In the data rows, the value 500 means zero.
Every row has a hidden score. How much higher is the second row's score than the first row's in each pair? 15 means about the same, 30 much higher and 0 much lower. The score is a weighted sum of the row's numbers plus the product of two more (or one squared), each taken from its middle value.
ndarray[579 437 468 544 285 479 348 393 557 407 603 568 460 477 501 454 451 489
        498]
ndarray[553 463 384 580 407 506 595 400 519 630 472 659 556 557 609 545 641 386
        387] >> 13
ndarray[305 661 536 469 405 417 480 404 507 462 702 559 459 610 501 501 610 307
        650]
ndarray[426 521 589 389 449 540 436 517 582 433 553 451 477 436 507 427 507 565
        537] >> 20
ndarray[457 569 548 514 487 538 461 473 530 477 491 489 550 521 439 509 567 444
        551]
ndarray[691 499 275 587 541 599 718 475 402 712 589 553 780 745 507 499 469 480
        408] >> 13
ndarray[429 536 455 450 567 391 535 574 466 464 693 611 571 545 625 544 599 395
        433]
ndarray[621 506 487 668 680 337 677 486 431 646 642 460 751 724 574 342 394 463
        469] >> 14
ndarray[445 717 558 633 391 461 513 538 510 590 475 598 470 568 504 557 646 337
        535]
ndarray[444 425 537 357 609 615 533 569 481 344 370 382 500 351 480 607 386 558
        483] >> 15
ndarray[386 577 423 482 333 601 438 404 452 418 390 533 453 492 365 606 437 396
        659]
ndarray[432 514 652 426 525 553 336 430 538 407 653 491 405 471 503 399 551 638
        554] >> 19
ndarray[524 451 489 557 439 466 425 405 531 507 554 546 475 522 408 450 438 448
        569]
ndarray[520 533 563 657 436 429 543 531 416 467 429 620 465 504 552 441 484 507
        555] >> 12
ndarray[375 484 650 338 609 467 372 547 498 415 629 388 466 514 424 419 412 585
        602]
ndarray[617 482 706 567 513 443 487 453 532 617 683 602 535 635 556 292 626 554
        463] >> 17
ndarray[521 483 494 610 513 315 568 600 427 434 331 542 463 406 484 491 376 622
        466]
ndarray[550 569 476 534 427 528 628 484 523 623 441 558 462 450 571 524 653 491
        397] >> 14
ndarray[556 496 432 597 371 400 536 472 578 635 439 559 530 533 474 440 498 413
        501]
ndarray[654 378 445 799 548 400 583 468 447 662 510 654 658 614 632 420 574 529
        290] >> 17
ndarray[628 370 475 607 611 390 717 527 354 611 693 749 572 591 746 401 717 494
        241]
ndarray[511 478 446 442 571 528 602 587 599 608 283 433 469 376 563 575 570 529
        369] >> 20
ndarray[453 743 531 709 451 317 630 538 290 579 469 594 557 657 554 448 610 292
        603]
ndarray[352 489 443 588 440 478 581 537 522 560 572 582 537 544 452 526 519 416
        574] >> 14
ndarray[660 520 443 534 497 669 666 455 496 611 263 403 461 403 576 590 738 536
        356]
ndarray[414 552 580 390 545 635 535 579 397 419 455 350 565 423 494 561 532 577
        547] >> 14
ndarray[604 401 307 598 472 124 427 513 914 849 287 572 274 452 297 229 379 399
        458]
ndarray[577 527 616 557 450 560 450 417 512 581 429 334 535 582 530 447 441 665
        555] >> 13
ndarray[450 414 432 294 603 743 447 448 630 512 547 376 429 461 494 564 582 472
        443]
ndarray[621 358 425 407 656 596 475 446 464 498 628 494 627 573 500 335 459 536
        454] >> 14
ndarray[420 712 424 617 438 373 628 574 410 545 425 518 588 542 513 565 552 294
        577]
ndarray[679 196 341 379 608 631 426 483 638 470 356 548 454 273 464 575 304 657
        263] >> 17
ndarray[431 530 463 516 507 490 512 474 533 538 557 545 441 536 471 478 564 393
        586]
ndarray[630 451 388 564 540 493 578 508 435 629 632 556 651 648 607 489 412 459
        424] >> 16
ndarray[523 495 501 542 536 499 568 457 431 501 564 529 545 501 495 541 506 596
        503]
ndarray[501 464 422 483 513 508 532 437 569 637 517 438 456 566 426 519 481 525
        431] >> 11
ndarray[469 448 372 353 579 565 488 564 606 459 384 265 568 478 309 627 247 548
        615]
ndarray[488 490 620 377 383 596 332 333 563 499 625 606 346 459 566 454 668 549
        510] >> 6
ndarray[518 469 456 409 705 412 440 530 585 507 723 564 534 580 511 455 477 490
        439]
ndarray[679 533 718 723 311 759 425 240 535 628  90 178 564 508 416 370 343 843
        644] >> 11
ndarray[586 364 563 416 679 504 439 539 437 398 611 370 528 473 446 412 370 658
        511]
ndarray[518 484 612 576 458 513 517 476 328 459 438 579 582 460 589 379 484 604
        471] >> 11
ndarray[388 509 347 252 395 774 500 544 588 358 289 323 541 374 283 716 234 459
        648]
ndarray[686 403 506 617 495 408 572 463 483 525 694 654 614 667 695 411 559 491
        388] >> 9
ndarray[302 622 546 309 533 584 476 618 651 423 482 286 415 447 383 588 469 415
        679]
ndarray[519 469 542 480 436 598 566 513 425 346 431 499 529 449 527 574 407 574
        523] >> 13
ndarray[592 403 489 589  79 470 607 622 342 378 461 597 600 436 660 490 496 545
        420]
ndarray[527 481 512 497 462 575 522 517 572 579 398 450 475 449 502 513 534 492
        454] >> 16
ndarray[369 918 614 690 444 296 659 603 322 672 645 464 604 680 560 339 792 312
        605]
ndarray[433 569 447 462 470 470 400 524 602 607 514 505 426 531 452 522 594 448
        563] >> 7
ndarray[498 416 438 538 417 522 482 489 571 571 360 516 405 459 501 582 560 462
        718]
ndarray[500 584 477 513 458 486 506 509 446 444 541 445 607 616 454 480 405 504
        617] >> 23
ndarray[518 528 460 635 524 449 593 562 452 562 449 493 487 543 536 481 525 488
        507]
ndarray[550 467 515 432 515 531 389 370 351 573 801 550 361 727 543 368 593 452
        542] >> 12
ndarray[362 589 625 399 644 258 472 700 545 452 661 361 453 586 418 339 405 458
        615]
ndarray[461 459 715 446 521 521 315 460 461 343 547 607 282 424 618 430 678 606
        439] >> 11
ndarray[638 462 558 592 583 267 676 578 426 667 633 630 555 603 766 347 678 481
        297]
ndarray[418 570 678 501 511 284 490 516 494 437 521 580 373 496 618 428 596 501
        552] >> 10
ndarray[433 571 628 523 469 358 388 504 507 445 659 509 526 545 481 367 479 466
        602]
ndarray[585 597 529 529 551 632 577 453 337 471 447 337 668 584 483 436 320 537
        601] >> 14
ndarray[613 636 511 487 442 622 479 464 509 602 512 354 501 580 377 486 446 517
        582]
ndarray[532 418 416 488 540 516 524 580 550 519 492 553 387 479 513 493 565 478
        387] >> 7
ndarray[474 381 517 338 607 662 425 513 433 332 641 418 515 509 523 385 372 621
        558]
ndarray[452 501 750 472 760 208 379 648 470 336 852 426 471 667 419 215 244 679
        579] >> 27
ndarray[581 358 544 554 577 448 459 459 501 492 612 544 475 530 550 372 455 613
        484]
ndarray[398 524 697 373 351 668 264 428 430 223 352 459 347 334 504 504 436 643
        654] >> 15
ndarray[488 456 373 386 534 774 486 368 535 607 670 470 547 636 457 569 598 422
        519]
ndarray[529 532 360 515 588 480 588 499 468 565 432 464 599 501 492 524 510 403
        502] >> 18
ndarray[459 568 622 581 549 330 607 527 478 598 557 523 563 659 537 407 565 472
        475]
ndarray[588 455 576 537 504 448 458 475 453 570 708 600 604 632 627 359 511 525
        521] >> 10
ndarray[791 207 291 640 583 520 629 416 437 633 484 632 769 564 561 516 400 610
        176]
ndarray[570 357 541 475 537 605 356 400 459 432 460 561 390 433 464 547 467 608
        432] >> 8
ndarray[550 442 594 567 470 333 495 539 552 654 479 554 455 450 515 476 517 493
        444]
ndarray[472 693 731 681 261 441 416 345 576 747 701 545 470 658 491 377 606 380
        635] >> 19
ndarray[623 468 463 638 471 516 580 460 368 530 481 642 570 584 643 465 593 521
        339]
ndarray[269 518 552 170 572 736 293 551 559 249 547 313 349 294 389 611 428 537
        673] >> 18
ndarray[595 352 280 517 478 701 667 491 377 426 400 589 729 472 579 752 423 485
        450]
ndarray[480 576 420 536 467 573 531 472 487 493 410 508 490 511 451 565 528 420
        467] >> 13
ndarray[486 541 483 468 519 678 529 544 396 428 303 390 563 369 443 614 446 594
        509]
ndarray[505 550 332 518 450 584 526 512 511 537 392 419 621 539 361 604 373 472
        569] >> 12
ndarray[560 502 430 616 475 460 565 731 459 506 507 413 579 541 461 519 406 459
        491]
ndarray[410 524 435 424 651 564 737 725 548 530 208 275 570 287 556 687 465 461
        393] >> 17
ndarray[433 443 402 400 609 420 587 614 463 350 561 534 565 496 511 424 402 440
        459]
ndarray[419 579 526 532 436 434 524 519 446 430 506 529 530 563 470 514 475 504
        596] >> 16
ndarray[357 547 588 460 458 625 399 572 580 353 287 354 437 310 444 565 364 586
        573]
ndarray[546 504 416 519 583 401 540 567 542 534 267 424 552 387 486 568 408 546
        461] >> 14
ndarray[564 641 548 760 292 445 560 374 294 597 610 697 612 728 552 435 621 368
        532]
ndarray[542 382 595 596 436 481 479 490 427 425 376 540 407 360 545 480 401 596
        487] >> 12
ndarray[399 493 543 396 392 709 466 462 426 282 395 496 409 346 498 677 499 453
        577]
ndarray[492 628 612 646 489 443 624 690 488 653 407 461 510 581 561 516 630 510
        447] >> 21
ndarray[412 396 540 333 491 622 383 599 640 356 173 382 333 207 567 657 421 624
        487]
ndarray[746 652 443 874 401 352 683 340 375 836 561 721 637 733 669 383 707 421
        381] >> 14
ndarray[401 593 737 476 626 464 426 583 501 452 541 395 320 435 528 415 619 500
        473]
ndarray[477 540 419 508 491 562 440 454 489 596 612 539 551 604 371 505 442 392
        538] >> 11
ndarray[502 517 525 563 607 379 502 622 503 557 594 513 491 538 527 419 535 515
        406]
ndarray[541 503 378 588 519 508 629 511 539 620 495 498 594 511 444 601 540 405
        467] >> 17
ndarray[433 605 414 487 522 536 438 527 405 551 632 411 489 594 496 359 475 488
        577]
ndarray[431 688 479 539 447 451 611 558 420 530 484 570 585 624 517 475 594 313
        532] >> 22
ndarray[360 530 660 405 472 449 399 527 472 266 397 460 378 345 458 516 446 548
        574]
ndarray[477 484 407 495 441 582 607 501 464 413 368 487 572 423 388 501 449 456
        534] >> 16
ndarray[368 706 582 476 404 494 410 549 542 481 433 390 408 511 402 482 496 458
        718]
ndarray[495 237 552 352 588 563 398 536 587 334 469 614 370 186 603 572 647 538
        326] >> 19
ndarray[472 627 670 536 413 467 423 465 459 479 526 449 486 681 465 437 496 548
        566]
ndarray[436 401 649 398 558 535 302 514 605 310 532 446 373 362 501 509 444 645
        509] >> 18
ndarray[766 344 411 705 572 422 646 407 424 702 503 751 625 609 701 487 653 523
        236]
ndarray[621 372 495 601 548 494 516 410 499 598 549 616 456 446 558 469 533 555
        403] >> 15
ndarray[499 417 514 403 656 437 464 602 567 400 634 427 420 453 440 424 325 600
        475]
ndarray[467 600 273 431 492 590 583 590 384 462 444 190 682 679 223 599 168 432
        802] >> 13
ndarray[585 386 650 659 427 299 446 547 357 446 533 568 474 528 555 366 476 621
        512]
ndarray[444 541 539 468 509 416 529 591 516 527 585 616 432 519 524 484 629 370
        477] >> 20
ndarray[472 449 618 444 560 394 445 540 585 484 556 455 436 478 432 380 470 529
        532]
ndarray[417 582 443 370 591 628 478 551 535 518 504 303 529 580 448 558 437 500
        572] >> 15
ndarray[552 602 447 584 609 547 833 551 375 604 446 495 672 593 650 537 621 477
        394]
ndarray[466 567 414 451 380 570 433 402 549 463 451 506 477 533 411 577 464 514
        660] >> 10
ndarray[550 391 458 325 499 594 493 528 556 471 314 469 516 297 543 574 443 735
        392]
ndarray[525 529 407 559 405 529 421 297 353 437 726 642 607 671 492 411 425 412
        621] >> 1
ndarray[328 563 563 447 536 272 407 611 614 488 620 382 339 551 311 367 428 431
        710]
ndarray[374 720 518 628 473 254 629 640 427 505 427 499 510 543 510 483 555 311
        602] >> 18
ndarray[355 569 441 346 593 589 583 621 384 336 499 448 593 445 515 602 464 417
        477]
ndarray[358 455 493 296 517 574 483 560 550 375 445 445 615 365 404 598 414 507
        506] >> 19
ndarray[455 576 361 459 470 618 579 501 303 430 456 433 688 542 349 623 328 425
        591]
ndarray[665 309 271 398 620 637 596 443 550 599 556 444 580 562 536 647 375 527
        393] >> 9
ndarray[581 374 408 454 546 665 401 443 493 505 467 470 616 488 460 575 381 605
        500]
ndarray[474 623 451 526 440 611 507 428 251 367 592 432 758 703 495 502 416 456
        701] >> 11
ndarray[769 327 361 453 671 687 584 298 565 829 933 570 637 748 631 378 804 466
        310]
ndarray[479 605 515 618 394 511 593 501 480 554 477 532 476 489 523 394 663 502
        555] >> 12
ndarray[553 377 654 494 527 475 391 424 453 498 718 576 464 506 584 369 577 580
        432]
ndarray[416 546 545 444 533 539 396 504 503 453 487 278 465 508 406 463 287 576
        633] >> 14
ndarray[518 475 570 586 466 648 510 413 382 463 436 486 567 476 548 487 452 642
        468]
ndarray[550 591 464 582 491 623 636 536 527 601 399 470 552 521 556 522 573 416
        456] >> 16
ndarray[239 584 565 187 535 648 389 665 683 297 317 114 341 245 235 594 261 547
        739]
ndarray[493 398 556 478 588 387 413 566 620 541 535 580 312 358 507 426 479 506
        464] >> 10
ndarray[573 257 412 310 623 719 402 421 548 371 542 494 541 455 482 570 431 602
        404]
ndarray[266 588 463 234 413 569 364 542 731 432 411 180 485 411 186 638 337 382
        722] >> 19
ndarray[497 483 503 493 493 447 511 496 469 600 605 535 625 500 523 443 578 502
        437]
ndarray[667 438 206 537 440 698 605 447 432 589 297 347 841 582 424 628 276 527
        540] >> 15
ndarray[669 466 586 694 469 637 708 428 380 733 643 663 559 642 769 424 879 541
        277]
ndarray[527 451 526 556 383 525 390 323 441 454 503 533 504 476 498 446 543 529
        526] >> 12
ndarray[445 594 525 631 410 388 445 645 438 485 416 533 464 449 577 463 501 432
        541]
ndarray[456 589 538 557 511 430 519 534 445 481 509 482 490 547 537 481 391 464
        570] >> 13
ndarray[593 566 645 691 509 250 551 518 442 576 520 555 526 624 598 327 458 551
        485]
ndarray[436 484 515 388 448 526 436 507 461 360 528 463 422 419 449 508 435 499
        571] >> 16
ndarray[382 530 549 445 515 456 343 560 523 397 561 412 462 424 402 470 340 525
        615]
ndarray[491 564 478 483 477 560 483 384 610 598 599 487 489 607 385 513 614 373
        503] >> 18
ndarray[603 366   0 409 475 570 646 518 577 548 501 550 744 580 277 683 180 401
        565]
ndarray[196 532 688 242 515 685 329 559 458  96 498 434 400 287 473 446 455 588
        635] >> 16
ndarray[594 451 438 506 529 464 457 666 645 611 584 535 480 531 456 441 510 510
        497]
ndarray[406 505 673 442 520 541 373 516 421 272 578 548 469 607 533 315 524 562
        528] >> 12
ndarray[541 502 350 572 303 460 528 500 492 578 468 673 476 469 528 601 609 298
        451]
ndarray[518 488 447 395 655 598 389 507 540 493 478 391 469 512 536 612 440 518
        495] >> 8
ndarray[426 526 801 404 600 387 249 478 631 495 561 406 267 447 474 362 559 626
        542]
ndarray[484 361 474 429 537 539 422 470 559 477 537 491 477 505 529 444 572 602
        465] >> 13
ndarray[603 423 543 541 501 567 491 460 531 558 387 418 515 426 591 495 460 616
        480]
ndarray[547 467 475 564 544 412 639 588 395 470 522 596 578 515 688 518 637 444
        316] >> 18
ndarray[624 241 362 275 542 606 332 425 799 638 383 397 375 310 348 568 330 628
        428]
ndarray[479 487 359 481 478 662 611 515 439 431 561 462 633 501 521 583 440 453
        542] >> 13
ndarray[716 417 329 674 478 481 698 445 389 720 409 674 651 587 601 547 541 469
        313]
ndarray[488 504 621 491 474 391 418 501 623 603 454 438 373 521 463 444 517 512
        525] >> 17
ndarray[522 471 440 486 515 593 587 578 447 444 398 556 606 456 574 621 474 565
        420]
ndarray[309 676 613 399 310 613 447 475 618 482 333 401 416 354 426 604 534 417
        646] >> 13
ndarray[616 448 498 666 265 428 602 447 297 439 305 741 587 454 713 512 488 542
        448]
ndarray[444 463 357 491 497 321 687 580 702 396 413 694 454 389 532 637 524 367
        410] >> 25
ndarray[510 510 620 619 605 392 459 563 297 393 581 440 585 597 448 389 404 523
        548]
ndarray[224 577 345 194 616 408 539 749 594 241 604 601 447 416 436 633 537 242
        530] >> 16
ndarray[620 335 189 444 555 628 626 481 562 517 409 416 669 514 407 677 267 498
        493]
ndarray[532 477 461 673 386 329 537 506 462 468 304 630 474 531 539 482 330 445
        532] >> 5
ndarray[265 608 527 180 631 623 268 497 662 391 639 219 384 402 222 579 393 470
        723]
ndarray[413 597 711 442 619 770 761 593 176 222 580 478 671 552 775 508 639 558
        393] >> 16
ndarray[536 346 472 422 621 520 470 503 585 543 563 498 460 510 529 510 472 552
        397]
ndarray[548 459 497 523 491 520 497 468 455 553 575 521 498 475 555 474 565 593
        479] >> 14
ndarray[364 531 488 470 488 605 430 501 469 377 474 424 459 435 427 544 411 458
        597]
ndarray[588 452 484 645 485 426 499 461 436 524 448 639 485 446 653 474 480 551
        383] >> 12
ndarray[580 508 383 526 481 571 545 399 486 556 451 405 636 608 415 605 399 451
        569]
ndarray[509 521 182 404 387 706 480 371 464 492 570 400 689 610 316 651 241 613
        739] >> 23
ndarray[494 549 607 515 460 588 445 557 510 424 469 468 458 542 505 428 452 540
        567]
ndarray[583 408 699 658 615 178 526 543 387 503 825 631 623 805 661 218 513 583
        427] >> 15
ndarray[426 663 434 474 540 542 484 484 398 551 651 416 563 610 430 495 510 383
        610]
ndarray[524 535 406 515 607 528 656 639 497 540 438 424 600 541 512 505 534 477
        456] >> 18
ndarray[529 311 732 474 456 408 251 425 612 438 674 690 235 300 646 381 666 657
        358]
ndarray[618 487 402 563 491 623 644 430 478 739 459 497 631 565 511 659 574 539
        411] >> 20
ndarray[581 401 386 497 458 500 348 349 489 434 688 617 569 611 382 476 366 431
        551]
ndarray[477 445 459 401 458 636 463 558 500 350 358 543 495 351 517 647 567 464
        471] >> 20
ndarray[641 446 512 550 465 694 557 363 441 592 480 456 574 560 487 474 470 562
        457]
ndarray[544 526 285 554 495 572 652 520 323 482 561 588 599 617 504 560 427 324
        528] >> 10
ndarray[568 469 526 536 603 549 564 466 443 557 585 520 565 552 624 445 585 529
        371]
ndarray[605 339 425 407 697 405 506 520 494 468 710 478 586 568 492 412 452 623
        426] >> 19
ndarray[676 108 219 315 620 677 386 447 580 432 340 518 518 316 447 583 282 675
        400]
ndarray[768 432 581 696 512 427 647 418 471 739 488 622 565 625 703 366 662 535
        278] >> 18
ndarray[571 373 486 476 304 620 520 479 456 423 546 558 466 348 615 537 570 592
        324]
ndarray[677 463 553 620 548 517 592 442 368 553 596 668 546 481 667 397 637 594
        342] >> 13
ndarray[671 413 614 664 384 384 437 440 501 551 516 627 438 584 653 383 543 624
        347]
ndarray[589 431 489 571 475 514 522 444 493 410 395 406 555 503 424 491 338 598
        580] >> 19
ndarray[487 638 536 588 451 544 455 449 445 507 352 384 488 583 427 531 473 504
        629]
ndarray[449 527 595 615 404 336 451 510 426 335 354 459 495 379 439 451 271 670
        642] >> 19
ndarray[580 466 436 654 581 401 735 597 474 640 539 638 546 653 603 453 620 450
        348]
ndarray[460 498 617 598 441 409 585 550 310 352 571 756 534 475 593 491 607 407
        351] >> 20
ndarray[296 836 531 529 264 454 445 514 613 560 280 466 359 405 467 622 681 212
        648]
ndarray[462 540 527 499 536 499 498 499 437 526 515 488 521 493 622 534 542 506
        456] >> 4
ndarray[517 485 498 475 565 476 528 539 450 397 443 460 594 488 472 534 287 625
        516]
ndarray[593 321 455 361 605 703 521 448 423 392 457 516 537 221 547 580 423 619
        445] >> 8
ndarray[556 380 553 504 398 652 430 386 638 428 357 661 451 363 550 514 602 568
        504]
ndarray[451 588 607 454 537 508 581 524 516 530 405 452 466 371 488 534 543 528
        450] >> 23
ndarray[519 340 457 367 586 577 442 525 525 405 459 473 530 429 501 554 289 603
        517]
ndarray[446 736 529 767 332 344 666 534 297 448 319 819 422 472 652 554 720 301
        437] >> 14
ndarray[567 532 537 529 435 485 499 430 530 581 399 446 454 492 435 467 544 449
        454]
ndarray[427 654 323 526 436 636 630 485 419 519 424 504 613 321 460 597 489 442
        607] >> 8
ndarray[714 426 417 660 567 326 581 464 493 697 580 611 608 624 652 421 592 534
        302]
ndarray[582 115 447 277 630 851 393 440 593 271 594 435 498 284 430 521 274 761
        418] >> 22
ndarray[671 443 545 626 487 452 509 441 465 598 427 576 468 506 556 455 529 564
        414]
ndarray[455 655 504 466 448 610 494 493 555 618 554 339 572 593 447 483 569 488
        551] >> 18
ndarray[507 666 639 584 530 432 680 603 554 670 564 379 588 628 568 532 652 459
        487]
ndarray[322 554 562 322 523 558 294 533 551 354 430 367 317 339 401 514 498 447
        551] >> 10
ndarray[596 355 513 532 584 502 551 527 453 468 477 558 562 547 538 514 426 590
        372]
ndarray[635 464 619 551 370 614 297 428 442 446 462 561 485 432 506 510 532 616
        480] >> 16
ndarray[593 350 310 531 563 454 601 476 421 442 494 685 525 483 533 586 429 419
        423]
ndarray[367 661 495 438 468 606 582 626 494 451 368 390 393 420 564 608 668 363
        542] >> 21
ndarray[410 468 503 448 357 534 434 524 538 327 249 469 323 272 429 597 437 574
        590]
ndarray[681 523 419 718 572 420 737 475 281 726 644 623 751 739 707 358 689 501
        345] >> 15
ndarray[422 755 413 457 405 519 616 542 484 655 495 318 514 613 351 609 447 404
        663]
ndarray[331 646 727 420 517 447 408 506 534 439 559 355 397 442 437 451 533 493
        672] >> 15
ndarray[522 494 380 523 472 460 470 431 566 524 540 552 406 566 452 511 507 365
        506]
ndarray[298 535 499 415 483 368 441 602 517 447 537 567 313 378 454 557 542 410
        513] >> 18
ndarray[489 517 448 426 480 522 394 493 726 541 525 522 365 411 418 550 584 480
        475]
ndarray[359 532 701 506 498 431 351 526 563 384 455 481 330 388 473 546 555 469
        522] >> 15
ndarray[430 477 472 485 511 627 343 409 537 485 664 496 498 582 462 499 610 495
        515]
ndarray[714 452 186 645 549 659 802 450 287 649 416 510 791 732 537 624 448 516
        459] >> 14
ndarray[575 521 270 560 560 532 761 586 497 654 300 491 618 488 487 636 515 415
        364]
ndarray[556 506 535 568 509 472 533 429 436 574 569 512 533 580 515 436 536 499
        449] >> 11
ndarray[349 615 445 268 541 732 492 417 580 507 362 136 462 489 335 634 382 539
        676]
ndarray[482 503 651 461 496 520 527 461 461 450 442 555 454 439 569 440 587 534
        369] >> 17
ndarray[638 477 510 614 511 421 550 401 436 598 647 663 565 587 613 452 591 501
        422]
ndarray[312 828 579 622 186 405 546 468 569 639 405 533 283 494 507 503 917 292
        540] >> 25
ndarray[686 499 163 593 561 611 772 477 325 615 347 491 805 614 520 662 370 524
        476]
ndarray[577 406 294 413 652 396 595 709 546 482 486 504 540 525 533 570 393 501
        369] >> 14
ndarray[499 504 354 509 512 427 497 603 491 494 504 567 568 531 504 528 449 425
        517]
ndarray[603 338 435 529 525 484 585 530 414 414 428 605 487 304 635 540 466 611
        391] >> 13
ndarray[483 558 538 560 496 504 515 486 548 543 531 473 513 586 481 510 530 514
        461]
ndarray[542 408 461 391 605 654 525 473 516 439 543 484 566 459 485 572 332 657
        492] >> 18
ndarray[447 688 582 576 412 470 462 475 392 490 391 422 425 572 448 462 447 440
        656]
ndarray[492 538 503 568 335 786 328 280 512 480 628 480 460 519 371 538 592 429
        667] >> 19
ndarray[542 566 576 601 453 479 594 482 455 602 507 542 532 563 526 542 592 501
        343]
ndarray[646 321 461 483 601 664 513 427 326 457 607 507 677 466 557 431 437 681
        398] >> 11
ndarray[418 501 585 536 504 331 515 585 420 400 529 655 470 414 596 534 540 519
        354]
ndarray[452 556 597 564 350 494 547 448 448 408 450 653 462 483 531 484 622 425
        535] >> 10
ndarray[499 519 476 507 540 406 521 550 538 507 602 491 457 572 505 450 422 500
        521]
ndarray[544 436 468 516 521 532 450 442 505 558 543 574 562 555 564 497 591 490
        464] >> 16
ndarray[312 465 614 327 592 626 360 580 530 250 427 334 409 356 453 547 370 570
        560]
ndarray[527 537 522 565 451 427 523 472 533 581 470 543 497 517 479 455 446 596
        512] >> 11
ndarray[437 690 715 465 497 574 445 404 516 528 533 260 468 602 436 485 556 575
        585]
ndarray[553 438 397 463 458 510 516 498 531 545 441 513 479 424 454 664 527 383
        406] >> 20
ndarray[449 601 492 571 498 473 524 457 525 574 461 464 516 649 430 516 534 420
        634]
ndarray[379 600 659 455 145 604 358 518 567 500 362 346 404 397 350 528 463 577
        719] >> 22
ndarray[643 435 520 693 373 483 574 358 443 662 561 800 463 610 677 503 818 425
        271]
ndarray[525 493 436 500 503 631 576 417 465 618 519 568 532 578 516 510 622 475
        428] >> 13
ndarray[298 523 481 308 478 633 371 575 555 260 508 363 427 351 359 580 349 497
        655]
ndarray[704 439 476 670 544 515 646 340 550 844 506 583 589 658 646 405 673 529
        330] >> 10
ndarray[579 513 565 639 494 394 523 464 476 591 516 545 543 518 559 436 559 461
        446]
ndarray[574 398 325 538 557 419 580 445 455 605 644 614 535 590 529 547 548 398
        398] >> 9
ndarray[503 480 588 295 732 545 457 452 659 550 858 341 512 604 491 430 598 497
        756]
ndarray[519 478 504 590 488 417 477 492 520 558 457 520 482 594 513 509 475 498
        468] >> 16
ndarray[536 522 550 513 412 457 414 423 538 542 636 543 542 616 445 446 497 541
        560]
ndarray[587 493 410 475 516 548 569 501 495 581 534 512 555 527 542 488 548 502
        451] >> 14
ndarray[426 529 602 480 448 545 367 514 599 484 382 355 352 419 491 501 514 533
        523]
ndarray[365 484 669 416 444 631 376 499 500 323 543 503 347 415 564 430 572 631
        567] >> 12
ndarray[222 573 491 252 472 622 315 516 547 180 335 319 338 233 359 630 385 445
        725]
ndarray[227 633 459 172 549 836 384 572 530 262 393 157 449 385 320 681 328 450
        566] >> 23
ndarray[573 336 493 420 628 621 610 511 416 473 467 530 568 433 611 455 482 642
        393]
ndarray[433 458 579 323 444 722 375 384 528 320 420 433 389 351 448 570 521 559
        499] >> 17
ndarray[445 500 723 534 480 400 386 548 619 452 519 614 266 430 596 310 632 574
        458]
ndarray[495 389 407 452 497 549 634 570 593 496 253 510 410 274 588 695 582 568
        336] >> 21
ndarray[375 550 407 481 467 580 534 531 464 431 468 453 508 388 478 642 521 399
        520]
ndarray[601 546 804 508 569 524 404 223 590 840 982 629 439 724 701 190 999 445
        275] >> 29
ndarray[494 469 572 523 618 580 583 618 483 485 636 606 464 489 627 471 572 513
        391]
ndarray[627 398 422 625 535 363 619 534 346 540 399 631 581 447 509 440 466 480
        360] >> 17
ndarray[401 425 624 338 522 639 363 527 533 338 444 349 442 400 428 517 279 646
        494]
ndarray[295 662 397 358 459 456 379 687 675 492 338 261 500 450 273 632 267 382
        673] >> 17
ndarray[503 341 388 336 602 514 393 560 586 411 503 461 454 407 393 526 271 577
        540]
ndarray[579 553 591 636 470 375 562 529 404 474 384 526 484 476 589 458 490 510
        500] >> 15
ndarray[856 454 544 868 476 239 693 337 538 951 674 723 675 854 700 272 679 473
        306]
ndarray[438 563 515 460 498 580 451 510 507 478 348 381 538 452 379 588 410 509
        600] >> 18
ndarray[208 996 563 661 318 340 510 548 407 542 466 328 517 669 375 471 571 283
        893]
ndarray[590 346 421 455 602 474 478 469 558 529 460 485 511 472 458 475 348 634
        430] >> 18
